In the rows, 128 means zero.
One turn moves every row onto another: examples first, then more rows asked
gusel: [127  97 123 121 100 132 106 145 184 131 131 136 158 144 108 157 148 164
 137  82 121 142 107 124  90 135 110 108 142 125 130]
Gevap: [129 154 120 168  88 139 136 119 130 102 122 107 144 147 160 125 153 110
  99 104 105 156 135  91 120 122 121 142 150 121 145]
zag: [ 86 138 144 136 121 149 122 111 135 168 106 108 140 110 120 148 133 134
  89 106 115 114 126 152 121  93 129 139 119 132 151]
kife: [132 121  74 139 114 135 139 124 133 149 165 124 132 191 116 147 140 142
 112 127  99 123 152 153  97 139 120 151  99 117 128]
razo: [117  78 119 129 140 131 159 129 157 130  95 119 127 130 119 152 121 105
 126 135  80  97 130 123 122 123 125 163 144 164 130]
Sigav: [142 127 151 143 112 110 144 114 125  83 134  88 123  93 106 138 134 137
  80 127 110 158 144 140  81 107 112 122 144 118 134]
vuz: [120 130 111 126 132 135 131 139 173  65 116 120 145 141 110 148 143 156
  96 132  97 108 141 142 153 166 128  92 147 119 124]
nanar: [117 109 127 111 127 116 163 132 166 116 105 124 119 143 159 141 129 159
 110  99  99 114 130  94  89  97 123 119 110 104 107]
Sati: [138 113 127 151 120 140 126 149 129  93 138  92 125 155 106 163 124 142
 108 110  98 122  79 144 172 109 111 148 172 113 139]
vaf: [141  85 122 146 120 177 123 111 174 110 106 107 136 158 110 116 147 117
 117  96 105 110 127 125 136 113 101 111 107  87 141]
selu: [150 109 130 122 100 162 147 125 118 115 127 113 176 128 162 129 130 152
 101  77 105 130 129 159 102 112 139 104 147 131 127]
Debip: [118 104  79 121 121 131 113 120 152 100 110  81 108 118 122 150 143 135
 151 107  83 121 122 134 107 106 102 119 114 141 181]
zusu: [143 136 112 153 156 149 188  97 162 118 111 116 115 119 102 108 118 155
 101 122 107  94 133 148 117 102 129 143 107 119 156]
Mudi: [127 131 122 130 122 130 135 154 136 117 203 123 143 117 130 149 145 140
 122 120 118 131 101 137  83 102 121 147 155 120 150]
sov: [135 163  78 131 125 138 147 112 104  99 104  71 139 124 125 100 143 136
 123 126 118 137 100 154 140  94 106 134 136 141 133]
Zaloz: [156 153 115 113 117 137 145 115 134 134 109  92 134 104 106 150 135  90
  88 127  85 105 107 119 148 121 114 138 126 107 106]
puv: [126 125 130 131 114 140 143 133 142 141  90 106 127  91 117 110 131 149
 119 110 107 131 106 149  82 171 124 129  88 119 115]
vozer: [121 140 129 126 173 132 104 112 132 130 122  80 169 145  79 142 128 160
 146 126 123 125 123 133 120 154 131 126 136 132 137]
ponek: [152 121  89 143 154 168  86  98 122 116 127 112 124 124  87 121 113 119
 112 117 107 128 123 108 112 130 101 102 124 147 146]
Papum: [141 131  83 170 118 114 124 111 134 130 152 134 141 130 108 144 143 138
 106 139 129 158 141 129 147  90 150 165 159 130 135]
Kitu: [171 167 104 124 118 168 122 158 177 132 120  93 114 154 112 135 146 154
 112  98 109 118  96 147 119 153 116 125 131 138 119]
Sog: [140 131  95 113 135 147 163 103 114 137 139 131 108 101 154 137 127 133
 134 164 109 141 132 110 107 137 105 147 121 102 142]
Zose: [163 118  98 172 127 149 140 107 148  76 128 124 124 131 102 161 117 144
 103 106 135 141 114  81 112 136 134 111 151 117 142]
Zom: [166 128 102 143 141 122 114 176 133 117 124  97 147 123 105 115 138 141
 120  95  84 120 145 130  71 132  83 143 158 123 119]
pefoz: [166 138  71 131 138 166 167 121 153 122 136 120 159 132 105 113 104 171
 110 121 111 136 113 120 126 107 145  98 150 131 110]
Fimi: [131 134 101 157 124 132 100 133 112 116 120 128 163 112 125 167 134 137
 108  97  98 174  95 163 112 134 100 153 121  94 128]
pura: [130  96  92 138 128 116 134 121 146 136  82 121 109 155 121 101 149 162
  99 142 113 121  99 116  76 135 109 144 141 101 158]
Zuf: [115 119 117 112 127 138 136 122 139 131 155  90 143 129 104 130 123 166
 137 125  91 144  92 192 141 120 114 114 120 131  93]
Zef: [160 139  79 137 118 111 171 108 121 114 134 148 120 162 108 133 113 131
 107  95 135 103  93 125 102 123 105 136 147  98 117]
nir: [120  87 112 167 136 148 108  94 139 114 125 137 129 127  92 138 119 129
 116 137 117  89 131 146 111 174 124 134 138 115 112]
Dipur: [110  94 105 159 130 118 135 130 148  98 143 121 132 161 130 137 144 129
 165 117 126 140 148 123  93 144 111 155 148  85 157]
radev: [151 131 123 145 151 115 130 155 140  96 135  95 127 128 128 125 170 132
 124 117 115  92 110 134 147 120 108 152  91 153 109]
kobeb: [123 137 131 109 133  84 175 133 121 110 117 109 147 129  93 139 108 157
 128 127  99 150 150 160 129 105 107 155 142 140 135]
ruf: [132 148 103 141 167 130 123  98 146 130 108  91 128 149 134 139 148 141
  92 114 109 155 131 165 138 107 150 109 155  87 145]
kiko: [122 117 132  96 109 134 145 135 108 107 128 119 121 168 122 122 120 158
 121  84 126 133 143 163 116 142 109 184 128 116 120]
Gupo: [159 121  83 102 124 131 115 154 166  95 103 102 147 163 115 156 129 138
 112 153 119 125 129 108 123  94  89 163 131 114 126]
tilo: [136 136 125 150 127 148 131  94 180  98 111 125 138 145 142 136 145 161
 133 125 157 150 128 168 125 120 104 124 110 154 141]
getig: [146 133 118 137  97 125 165 160 158 125 127 147 136 131 105 123 140 135
 125 137 132  97 156 133 109 143 127 170 148  99 101]
Vid: [136 168 106 132 110 101 123 122 136  91 109 120 146 128 122 133 117 171
 130 155  97 123 101 152 122 126 170 143 127 137 125]
Mulu: [148 105  96 120 137 151 115 113 132  66 127 107 126 143 107 108 158 165
 128 131  83 124 112 143  81 127 120 144  89 109 123]
vosib: [ 94 107 125 136 145 137 116  95 123 131 147 134 116 139 150 117 130 188
 113 123 128 131 142 121 109 132 132 115 160 128 112]
figib: [151 130 128 151 108  93 121 140 145 143 151 123 122 125 112 165 125 132
 117 153  85 118 109 129 122 154  99 102 157 102 137]
mupag: [116 125  90 142 116 136 132 112 142 133 104 106 132  72 118 142 137 140
 112 119 106 151 111 100 100 109 126 117 189 124 112]
Kigor: [135 120  67 132 106 138 137 133 156 158 153 116 136 112 114 100  93 135
  81 109  95 131 110 137 114 159 108 144 143 128 143]
bavo: [118 127 119 108 108 134 155 128 172 140 139 131 118 163 123 159 123 122
 107 143 135 134 143 135 149  94 129  97 154 115 121]
maram: [132  97 116 115 136 154 122 157 141 122 121 131  81 151 106 114 141 141
 126  89 116 153 129 114 151 106 122 151 115 141 147]
sot: [116  96 120 141  93 151 154 145 160 131 122  90 141 121 106 132 127 146
 111  88 129 148 133 139 130 124 112 189 173 141 142]
Dav: [131 106 129 101 129 125 145 138 118  77 115 116 136 117 126 111 134 127
 127 105  62 125 146 151 132 110  84 110 142 105 110]

Zose -> kiko
Kitu -> zag
Now find these:
Papum -> Dipur
kife -> Debip
Zuf -> mupag
tilo -> Fimi
bavo -> gusel
selu -> Kigor
Mudi -> pura
sot -> nir
zusu -> Sati
maram -> vozer

